The same turns and mirrors carry the whole set onto itself, and each row onto the other rows of its family. Which rows share a family with each named row? Give them in list order.
These 30 rows form 5 families of 6 rows each.
Guk: [  3  10   8  15 -18  11  -8   8  -4  -8]
veti: [  3  -8  -4  16 -15   9 -15   2  -1  -8]
Lako: [-10   7   3  14 -12   5  -3   6   4   3]
Nud: [ -3   6   9  25 -13  -6  -6   5   4   1]
piged: [  0  12  15  16 -17  -3 -15  12   2  -7]
zaru: [ -5  -4   6  19  -1   0 -11   1  -6   2]
Nukom: [ -7   6   6  18 -12  -8 -14  10  11  -1]
sadur: [ -1   7  15  13 -25  11 -10   7  -7  -6]
bif: [  1 -13  10  13 -11  -1 -22  -3   0  -8]
fedo: [  0  -3   7  -2 -25   1 -22   6   3  -2]
geza: [  2 -11   2  10 -17  -2 -26   3   2  -6]
ved: [ -5  -7   5  16  -6 -10 -21   4   5   2]
Toti: [ -8   3  20  -1 -19   3 -12   2   5   0]
Pagis: [ -1   7  20   2 -21  -2 -20   6  -4  -2]
Lemim: [  4  -9   9   2 -27   3 -17  -2  -1   1]
ker: [  2 -15   1  11 -19  -2 -18  -3   2  -1]
gedel: [  0   0  16   5 -15   8 -13   2 -13   1]
rok: [  1  12  17  16 -20  -1  -6   6   1  -2]
guv: [  4   5  18   4 -27   3 -12   3  -5   0]
Foner: [ -2  -8   2  22 -10  -7 -13   0   5   2]
dubaz: [-12  -7   7  11  -7  -5 -14  -1  11   1]
rugo: [-11  10  10  19 -18   5  -6  10   1   1]
papub: [  2  -4   8   4 -25   8 -18   2   8 -10]
Zatun: [ -4  -6  14   4 -22  10 -16   2 -11   1]
gisa: [ -6  -6   0   0 -20  11 -12   2   1   3]
Duli: [ -7 -13   1   7 -22   8 -17   1  -1   2]
levez: [-11  -2   8  25  -6   0 -10   4  -3   2]
Deg: [ -4 -12  -2  22 -13   5 -16   2  -2  -3]
Zagal: [  1   6  22  15 -11  -1 -13   4  -2  -9]
Fuf: [ -4   4   6  20 -15   1 -10   6  13 -11]

Same family as ker: Nud, Lemim, rok, guv, Foner
Same family as geza: piged, Nukom, fedo, ved, Pagis
Same family as Zagal: bif, Toti, dubaz, papub, Fuf
Same family as zaru: Guk, veti, Lako, gedel, gisa

The same turns and mirrors carry the whole set onto itself, and each row onto the other rows of its family. Which rows share a family with each named row? Give them in list order.
These 32 rows form 4 families of 8 rows each.
mir: [ -6  -9  17  -2   7 -12   5 -17  -3   4  13  -1   0  -3   0   5   6]
noni: [  6  -6  12  -2  10  -6   8 -10  -2  -9  20  -7  -4   2  -4  -7  11]
sipo: [  5 -10  15   0  14  -6   6 -13   6  -2  17  -7   1   1 -10  -1  14]
pokag: [ -6 -10  17  -8   3  -9   4  -3  -1   4  10  -2  -7   7  13   4   8]
Viger: [ -4  -1  10 -10   1  -7   7   0  -8  -1  12  -1 -10   3  15   3   5]
vur: [ 1 -3 10 -2 -3 -7  6 13  1  9 10 -2 -5  8  4  0  0]
gir: [  2   4   6  -6  -6  -2   6  -9   8   7   6 -13  -1  -1 -21   8  18]
Nabud: [ -1   6   5 -11  -1   8  11   6   8  10   6 -13  -1   4  -7   8  18]
kupu: [  3  -7  10   0  16  -2  10 -13   3  -1  21  -4  -3  -1  -6   1  11]
tam: [ -8 -11  14  -2   2  -9  10 -17  -5   5  18  -3  -4  -1   0   0   6]
Fite: [-3 -5 15 -4 -6 -9  5 10  0 11  5 -5  0  7  2  1  1]
lil: [  4   7   3  -5  -6  -2  11 -10   0  -1  13 -14  -2  -3 -21   1  16]
Kevag: [  3  -7  14  -1  11  -6   7  -6   4  -3  12 -16  -2  -2 -13  -9  16]
Ginuz: [ -2   8   0 -12  -5   8  13   1   5  10   9 -11  -7   2  -6  10  17]
zoles: [ -1   1  10  -7 -11  -7  10  11  -5   5   9  -8  -3   5   1  -5   2]
duso: [-5 11  7 -6  1 -7  2  6 -3  8 -1 -5 -8 -7  4 12  6]
pap: [ -3   8   7  -4  -6  -5   7  -5   1   8   2 -16  -1  -9 -20   4  13]
Til: [ -4  -7  12  -5  -3 -12   2  -4  -3   4  11   1 -13   6  11   4   5]
ratul: [  4   7   5  -7  10  -3   0  -9   5  -3   4 -11 -13  -5  -6  10  22]
pide: [ 10   2   3   2   7  -6   1 -13   7  -1  14  -4  -8  -2 -16   8  15]
bip: [ -6  -4  16  -2  -5 -13   7   6  -4   8   4 -12  -1   0  -2  -7   2]
kuz: [ -4  -4  13  -1   2 -13   8 -12 -11  -1  16  -1  -2  -5   1  -1   0]
vez: [  8   1   7  -3   8  -4  -1 -15   9  -2   9  -6  -6  -1 -12  11  21]
Zos: [-3  9  6 -6 -3 -2  5  9  2 14  2 -3 -1  0  0 14  5]
sevu: [-3  9  3 -4 -3  2 11  9  0 15  8 -3  0 -2 -3 10  2]
rinep: [ 0 15  1 -6 -8 -3  6  7 -4  7  5 -5 -4 -3 -4 10  4]
fida: [  5  11   0 -11   0   8  12   5   3   0  11 -13  -5   2  -7   5  17]
zuk: [  6   2   2  -5  -8  -2   6  -7   8   5  10 -13  -8   3 -19   4  19]
ref: [ -1   5   7 -11   4   5  11  12   5   5   4 -18  -4   2  -3  -1  17]
Vuti: [  7   5   3  -4   5  -6   2 -17   0  -8  14  -5 -10  -4  -9   7  17]
Bava: [ -6  -1  14   1   8 -15   3 -16  -6   2   8  -4  -4 -12  -4   5   6]
rov: [ -5  -6  15  -9  11  -7   5  -2  -2  -2   8  -8 -12   1  13   0  13]

Same family as bip: Kevag, duso, pap, ratul, ref, Bava, rov
Same family as fida: noni, Viger, lil, zoles, kuz, rinep, Vuti
Same family as mir: sipo, pokag, gir, Nabud, Fite, vez, Zos
Same family as pide: vur, kupu, tam, Ginuz, Til, sevu, zuk

The same turns and mirrors carry the whole set onto itself, and each row onto the other rows of its family. Which rows share a family with each named row? Give them in list order.
These 15 rows form 5 families of 3 rows each.
Tifu: [  9   4   5  -1  -7   9  -7   0  12 -15]
Kob: [ 13   3  -7  -1  -4   8  -5  -4  15 -21]
Por: [  6  -2 -17  -4  -1   3   0 -13  -3  -1]
sasel: [-1  5 10 -9  7  6 -7 -3  5 -4]
podo: [  4  -7 -16  -3   1   7  -6 -12  -2   1]
Tidov: [ -7   5   4   1   6   2 -12  -8   5  -3]
nulug: [ -6   7   3  -7   6   5 -12  -1  -1  -3]
medo: [ 16  -1  -7  -1   3  10  -5  -2  14 -19]
kadag: [  7  -2 -18   5   9   2  -3 -11   0  -4]
ruzer: [ 11   3  -2   2  -3  11  -4   3  15 -18]
zetap: [ -2   5  -2  -8   6   3 -15  -4  -6  -3]
fute: [  8  -4 -19   1   2   7   0  -6  -3  -2]
Naka: [ 17  -1 -17  -1   0   6   2  -5  -1  -6]
Sapa: [ -2   9   5 -11   6   2  -9  -3   3  -7]
nota: [ 11   3   0   6   2   6   2  -4  16 -15]

Same family as ruzer: nulug, fute
Same family as kadag: Tidov, nota
Same family as Kob: Por, Sapa
Same family as zetap: Tifu, Naka

The same turns and mirrors carry the whole set onto itself, and each row onto the other rows of its family. Which rows share a family with each named row? Give them in list order.
These 27 rows form 9 families of 3 rows each.
fizi: [-12  -2 -10  10  10   1  -4  10   7  -4  -3  -3  -2  -6  -5 -11  -5   1
   7  -1   3  -2   4  21  -1  -6  -1 -11  -2  10   9  -3   8   6  -5]
dodi: [-13   1  -7  -4   1   7   6   3   5  -2  -1  -7  -5  -5   0  -9  -5  -1
   3  -4   9 -11  -1   6  -1   3   3  -7   4  19  13  -6   6  17  -1]
sifa: [ -3   7 -12   9  -8   8   4   5  -5   4  -1  -2  -2   2 -12   1   6   7
   6   6  -6  -1  -5 -12  -4   9   5  -1   0   1   9  14   6   4  -1]
begok: [ -3   7  -7  13  -2   7  -3   7  -1   8 -10  -4  10   7 -11   6   1   4
   8   2  -8  -2  -5 -10  -3   2  -1  -5  13   4   4  16  13  -1   0]
Zipov: [ -7  -1 -15   3   7   0  -4  -4   6  -7  -3  -9  -5  -6   4 -19  -2  -1
  -1  -1  11  -9  -1  10   2  -6 -10  -6   0   3  11  -5   2   4  -1]
Fes: [  2   4  -2  10  -4   5  -2   6  -9   9   0  -7   2   6 -14   2   2   2
   6  -1  -1   4  -3 -10  -9   8   4  -8   1   0  13  17   6  -4  -3]
gukad: [-11   5 -13  -4   4   1  -1  -2   7  -2  -2  -6  -6  -9  -4 -17  -6  -4
   2   5  14  -1  -2  12  -4   3  -1  -7   4  12  10  -1  12  12   2]
vinef: [ -9   5   0   1   1  -5   5   5   4   0  -1  -9 -11  -6  -2 -12  -6  -3
   5   1   6 -12  -8  13   1   0  -4  -5  -2  16  15  -8  10  10   2]
popil: [  1   7  -1   8  -6   7   0  -1  -3   8  -2  -8 -10   4 -15   6   0   5
   7  -1 -11   4   4  -7 -10   3   1  -5   5  -1   5  14   6  -4  -2]
kivom: [ -7   4 -14  -1   6  -7   0   0  -2  -7  -3  -9  -4  -1  -4 -19   0   0
  -6   7   6  -5  -2   5  -1   4   2  -7   6   7  10  -1  -6   9  -8]
zeg: [ 0  3 -3  6 11  0  7  2 11 20  3  0  7  1  1 -1 -6 -4 -4 -9  0  2  2 12
  8 -5 -9 13  2 -9 10 -2  3 -2 -9]
Retot: [  5   9 -10   4  -3  -1  -3   1 -11  15   3 -14  -4  -6  -9  -2   6   4
   1  -3   0  -3   1  -9  -7   5   2   6   4  10   9  14   4  -1   2]
mabir: [-15  -2 -11   5   5  -1  -1  -2   7 -10  -4  -8  -4  -8  -5 -16  -6   0
   1   7  11   0   6   5   0   1  -1  -7   0   5   9  -9   5   8   1]
femi: [  2  15  -9   0   0   9  -1  -4  -5  11  -6  -7  -5  -3 -16  -4   0  11
   0  -5  -8   0  -3  -4 -11   9  -3  -2   1  -4   9  13  17  -1  -4]
Ger: [ -6  12   2   1   4   8  -1   5   7  16  -5  -4  10  10   1   5  -6  -4
   1   2  -2  -5   1   6   7   4  -5   7  12 -18   6  -4   7   9  -7]
pivun: [  4   3  -2  13   9   0  -3   3   9  13  -2 -17  10  -7   3   2 -11  -8
   7   4   3  -6   6  19  12   2  -6   6  -1  -9   2   4   9   1  -7]
nopi: [ -2  -1   1   3   4   1  -2   6   9  16   1 -12  18  -5   8   1  -5 -13
   1   1   0  -1  -2  11   5  -1  -7   6   8 -14   5   0  14  -2  -9]
Pir: [ -4  -1   6   8   4   5  -3  13  10  21   0  -4  16  -3  -5   4  -1  -6
   0  -5  -2  -1  -2  11   6  -7  -4   3   0 -13  10   2  15  -4  -8]
pala: [ -3   3   5   7  10   1   4   8   5  16   3  -6  13  -1  -2   2  -3 -15
  -2  -4  -2  -5   0  12  10  -2 -14   8   2  -6  10  -2  12   2 -12]
pum: [  2  -2   3   5   7  11   6   2  13  13   4   1   6   2  -5   7  -2 -10
  -6  -5  -5   2   1  15  11  -3  -6   7   6  -7   4  -1   5   2  -2]
sudut: [ -3  10  -2   6  -8  10  -3   1  -7   2  -1 -10  -6   9 -10  -3   4   8
   4  -3  -8   5   0 -11 -10   8   7  -4   2  -4  12   5   8   4  -1]
sar: [ -6  16  -1   8   0   8  -5   0   0  13  -4 -11  -6  -1 -10   3   7  10
   5  -3  -9  -1  -2  -1 -15   7   4  -1  -1  -1   6  13  14  -8  -1]
geguf: [  2   2  -2  -3   5   3  -1   6  12   7  -5 -14  10  -3  -3   2 -14  -4
  -6  -5   2   0  -3  16   6   5   0  10   7 -13   0   2  -1  -1  -9]
Kep: [-12  -8  -6  13  10   2   3   5   4  -6 -12 -13  -7   1  -2 -17   0   0
  -5   3  -1 -11  -2   4   0  -3   0  -6   8  11  10  -5   4   8   1]
Zabef: [ -2  10  -8  18  -7  -2  -1   2  -2  13  -3 -10   5  -1 -12  -1   0  10
   4  -3   0  -4  -5  -2   5  15   3  -2   3   0  13  19  18   0   1]
zovu: [  4   2   7   3  10   3  -4   7  10  15  -5 -12  14  -1   1  10  -3  -3
   8   2   0   3  -6  12   8   0  -4   5   3  -9   5  -1  11  -2 -10]
lusof: [ -8  -3 -15  -1   3  -2   2   6   6   3   0 -13  -4 -13   3 -13  -8  -2
  -2   2  15  -1   2  11   1   2  -5  -2  -1   7  13 -10   6   6   6]

Same family as zeg: dodi, sar
Same family as fizi: Retot, Ger
Same family as sudut: Pir, lusof
Same family as gukad: popil, pala
Same family as Zipov: sifa, zovu
Same family as mabir: Fes, nopi

